|  56.8 |  -6.1 |  10.1 |   7.2 | -55.9 | -26.2 |  12.5 |  -7.2 | -27.4 | -19.2 | -10.9 |  11.6 |   8.8 |  -6.7 |
|   7.8 |  -9.9 |   3.3 |  -0.1 |  -7.9 | -16.0 |  48.0 |   3.4 | -31.1 |  11.2 |   3.4 |  -4.7 |  -0.1 |  27.7 |
|   2.2 | -49.0 |  16.5 |  -2.2 | -32.3 |  14.4 |  -1.1 |   0.8 |  35.3 |  12.4 | -11.7 | -11.5 |   2.7 | -15.9 |
|   3.1 |   3.3 |  -0.2 |  16.8 |  -4.3 | -45.1 | -53.9 |   5.9 | -15.9 |  -6.1 |  -3.4 |  -6.4 |  19.3 | -38.6 |
| -16.0 |   3.5 |  27.0 |  -4.8 |  36.8 | -23.3 |   5.7 |  -3.2 |  -8.5 | -41.7 | -20.4 |  12.5 |  14.4 | -18.7 |
| -16.0 | -14.2 | -14.3 |  29.0 |  26.7 | -17.2 |  25.2 | -25.2 |  -7.2 | -22.5 |  -7.0 | -36.1 |  36.9 |  -3.5 |
|  38.4 | -20.4 |  21.3 |  28.4 | -35.8 | -22.0 |  39.3 | -13.8 | -37.2 | -25.7 | -11.6 |  -6.0 |   9.4 | -24.0 |
|  35.2 | -17.8 |   3.6 |  -6.6 | -19.8 | -15.9 | -24.7 |  20.5 |  -4.9 | -41.9 | -18.9 |  16.5 |   5.5 |   1.2 |
|   8.7 |  -1.6 |  12.5 |   2.4 |  -6.4 | -32.8 |  41.2 |  -6.3 |  -3.0 | -13.4 | -38.6 |  16.0 |   3.3 |   1.6 |
|   2.9 |  43.8 |   9.7 |  -9.5 | -17.2 | -34.5 | -19.2 | -17.0 | -19.1 |  32.6 |   5.3 |  -9.6 |  31.0 | -17.0 |
|  -6.2 | -12.7 |  -7.7 | -13.9 |  -0.2 | -73.1 | -30.4 | -15.2 |  31.7 | -15.2 | -30.0 |  39.4 |  19.5 |  -3.8 |
|   8.7 | -54.6 |   0.2 |  -1.9 | -13.6 | -39.3 |  -4.3 |  35.8 |  -1.5 |  -6.7 | -11.2 |  40.1 | -35.6 |  13.4 |
The entry just right of -31.1: 11.2
The 4th entry, reading row by row is 7.2
Find the bottom-right entry.
13.4
Find the entry just left of -13.9.
-7.7
The entry just left of -7.9 is -0.1
Find the third entry on the diagonal from the top-right corner.
-11.5
The entry in the top-left corner -> 56.8
Find the entry directly above -7.7.
9.7
The entry just right of -55.9: -26.2
Find the bottom entry of the column that holds the smallest entry.
-39.3
Find the minimum.
-73.1
Find the fifth entry, reading row by row.
-55.9
Find the entry in the top-right corner.
-6.7
Find the entry just right of -1.1.
0.8
The entry in the bottom-left corner -> 8.7
The smallest entry in the last row -> -54.6
Find the entry directly below 38.4.
35.2
The entry just left of -9.6 -> 5.3
Find the entry directly below 0.8.
5.9
The entry just left of the smallest entry is -0.2
Find the largest entry in the last row.
40.1
The second entry on the main diagonal: -9.9
Find the entry directly above 35.3.
-31.1
Find the entry just right of the largest entry.
-6.1
Find the entry directly below the largest entry.
7.8
Find the smallest entry in the last column.
-38.6
Find the entry directly above -41.9.
-25.7
The entry just right of -45.1 -> -53.9
The entry just right of 9.7 is -9.5
Find the entry just right of -9.9.
3.3

Read these off the array that follows.
1) The bottom-right entry?
2) The fourth entry in reading order?
3) The entry just right of 21?
4) The largest entry in the last row?
5) The 3rd entry on the main diagonal?
6) The 2nd entry on the diagonal from the top-right corner?
7) The entry just right of -11?
8) The largest entry in the first row?
4,6,-6,4,-27,12,0,-12
-1,-28,14,21,-11,-12,-3,4
-16,-13,-7,-5,-2,-8,-6,48
-23,-26,0,15,1,-28,-18,8
1) 8
2) 4
3) -11
4) 15
5) -7
6) -3
7) -12
8) 12

W = [ 22  14 -41 -38 -32  14  10  18  25  13 -18 -38 -34  -1]
The minimum -> -41
The third entry from the end is -38
The last entry is -1
The 1st entry from the left?
A: 22
The entry just right of the largest entry -> 13

A =
array([[ 84,  84, 125, 136,  54, 152,  40, 106,  88,  89, 193, 101, 130,
         76,  65],
       [ 91, 137, 167, 115,  21, 131,  50, 118, 100,  94, 199,  81, 102,
         67, 105],
       [ 87, 110, 135, 129,  69, 176,  50,  64,  33,  81, 239, 153, 141,
         54,  43],
       [108,  97, 110, 106,  64, 177,  52,  86,  67,  93, 223, 107, 108,
         58,  74],
       [ 85,  86,  99,  82,  36, 174,  76, 114,  80,  99, 246, 137, 126,
         49,  50],
       [110, 136, 117,  76,  43, 199,  72,  73,  49,  95, 238, 108,  99,
         59,  78]])
Read off the entry just right of the smallest entry.
131
Read off the entry just right of 58.
74
The entry just left of 131: 21
Read off the entry just right of 94.
199
The entry just left of 125 is 84
Read off the largest entry.
246
Read off the entry just left of 36.
82
Read off the entry just right of 193.
101
